One turn moves every row onto another: examples first, then more rows asked
Zusod: 166 91 404 -22 -79 -224 130 10 89 258 -167 -126 -272 -142 23 -266
mak: 289 76 -220 -22 -265 -87 189 3 142 119 -187 -221 -141 -68 210 401
lik: -48 43 -55 25 210 11 -578 2 -82 173 277 67 -39 63 221 169
kudi: 126 79 -351 -83 17 298 -254 -26 -161 -16 -24 53 -132 192 265 288
Dus: -146 -206 -19 -127 14 147 -265 -219 -234 -68 396 20 80 191 160 59
guge: -67 161 -47 -157 98 126 -49 -34 -38 -110 491 -98 279 -204 -70 -237
vire: 81 27 103 -102 45 62 -11 -254 336 98 333 -379 336 -24 -132 -86
Detan: 74 187 -140 -27 382 232 -259 73 9 -80 61 -123 340 -200 67 -26
vavol: 174 -72 113 279 -205 -298 36 97 287 50 -219 75 -381 -110 117 -21
Zalof: 184 -442 271 214 -143 -403 -82 -171 4 62 272 -79 -102 39 -64 -54
Gadir: 115 158 -282 -187 -70 264 -183 -68 -100 -221 -75 -124 -176 255 217 285
kunob: 309 107 -248 78 -242 -164 315 -55 266 20 -180 -247 -67 -106 67 256
Gopa: 203 258 98 34 198 150 -6 181 -78 20 -379 -39 -104 -278 214 -49
Noba: 285 47 240 1 -304 107 267 -180 217 289 57 -343 -86 19 88 231
Mumon: -76 240 44 -105 109 84 -87 58 -225 -258 436 52 129 -262 -161 -243
refam: 342 152 -189 20 -329 1 244 -9 148 92 -203 -203 -134 -64 95 349
nik: 205 34 -7 30 -116 -344 273 -100 17 -39 318 -313 176 -314 -219 -51
segi: 63 224 -118 53 134 281 -214 278 -76 -182 -104 217 -171 -180 152 -159
Gev: -30 -251 38 -141 -3 79 -278 -239 -325 -119 394 -50 36 244 63 93
sivid: 21 -348 306 133 -249 -429 -36 -185 70 185 166 -111 -128 45 -112 -177
nadef: -111 -217 -33 -46 55 -39 -393 -206 -196 43 422 -36 76 229 66 -62
soti: 97 122 -358 -143 -60 257 -118 -60 32 -117 -103 -44 -154 211 308 284
kud: 113 1 -29 25 -124 -294 316 -152 35 46 349 -247 291 -310 -139 -107
bepug: 230 -21 128 188 -187 -138 65 180 143 23 -354 84 -423 -135 73 -50
rig: 46 -331 392 108 -230 -429 26 -103 47 143 160 -53 -96 -74 35 -228
fikab: 5 336 -17 6 -22 204 -237 228 12 -311 -47 192 -328 -110 148 -137
lub: 9 -422 232 166 -187 -384 -37 -206 3 125 284 -32 -36 -7 15 -72
nekib: -177 206 -26 -127 131 129 -82 -11 -204 -172 380 98 198 -203 4 -310
mos: 35 307 -146 -57 140 275 -177 267 59 -200 -38 177 -104 -236 183 -90
kuvu: -127 -247 79 -169 54 -24 -331 -225 -167 15 414 39 31 215 107 -137
lut: -74 148 -80 -32 109 102 -148 -2 -74 -143 444 -56 295 -178 -133 -284
guna: 147 38 42 32 -290 -197 309 -188 191 94 242 -353 192 -221 -221 -64
did: -84 -10 268 -51 86 -292 -285 -147 166 273 295 -78 -110 81 -75 -253
lat: 247 -16 109 256 -256 -271 -69 132 261 -106 -178 50 -470 -87 73 -32
Rafud: 180 7 17 -34 -270 -224 297 -164 114 151 315 -390 214 -225 -74 6
Dop: 187 26 137 207 -150 -185 81 248 210 -24 -325 77 -342 -248 160 -54
bikom: 39 41 -259 -195 36 171 -317 -6 -47 -79 -32 80 -184 186 298 284
Zedup: 264 99 30 118 -84 207 -118 38 -97 266 -86 -47 -216 -5 360 463
bute: 379 191 -284 30 -235 -133 216 -65 221 -92 -167 -315 -140 -41 -1 269
kenof: -25 296 -73 36 20 207 -166 225 96 -202 -129 280 -288 -89 205 -156

Gadir goes to -> lat
lut goes to -> kudi
lub goes to -> nekib
And these:
Noba goes to -> did
rig goes to -> guge

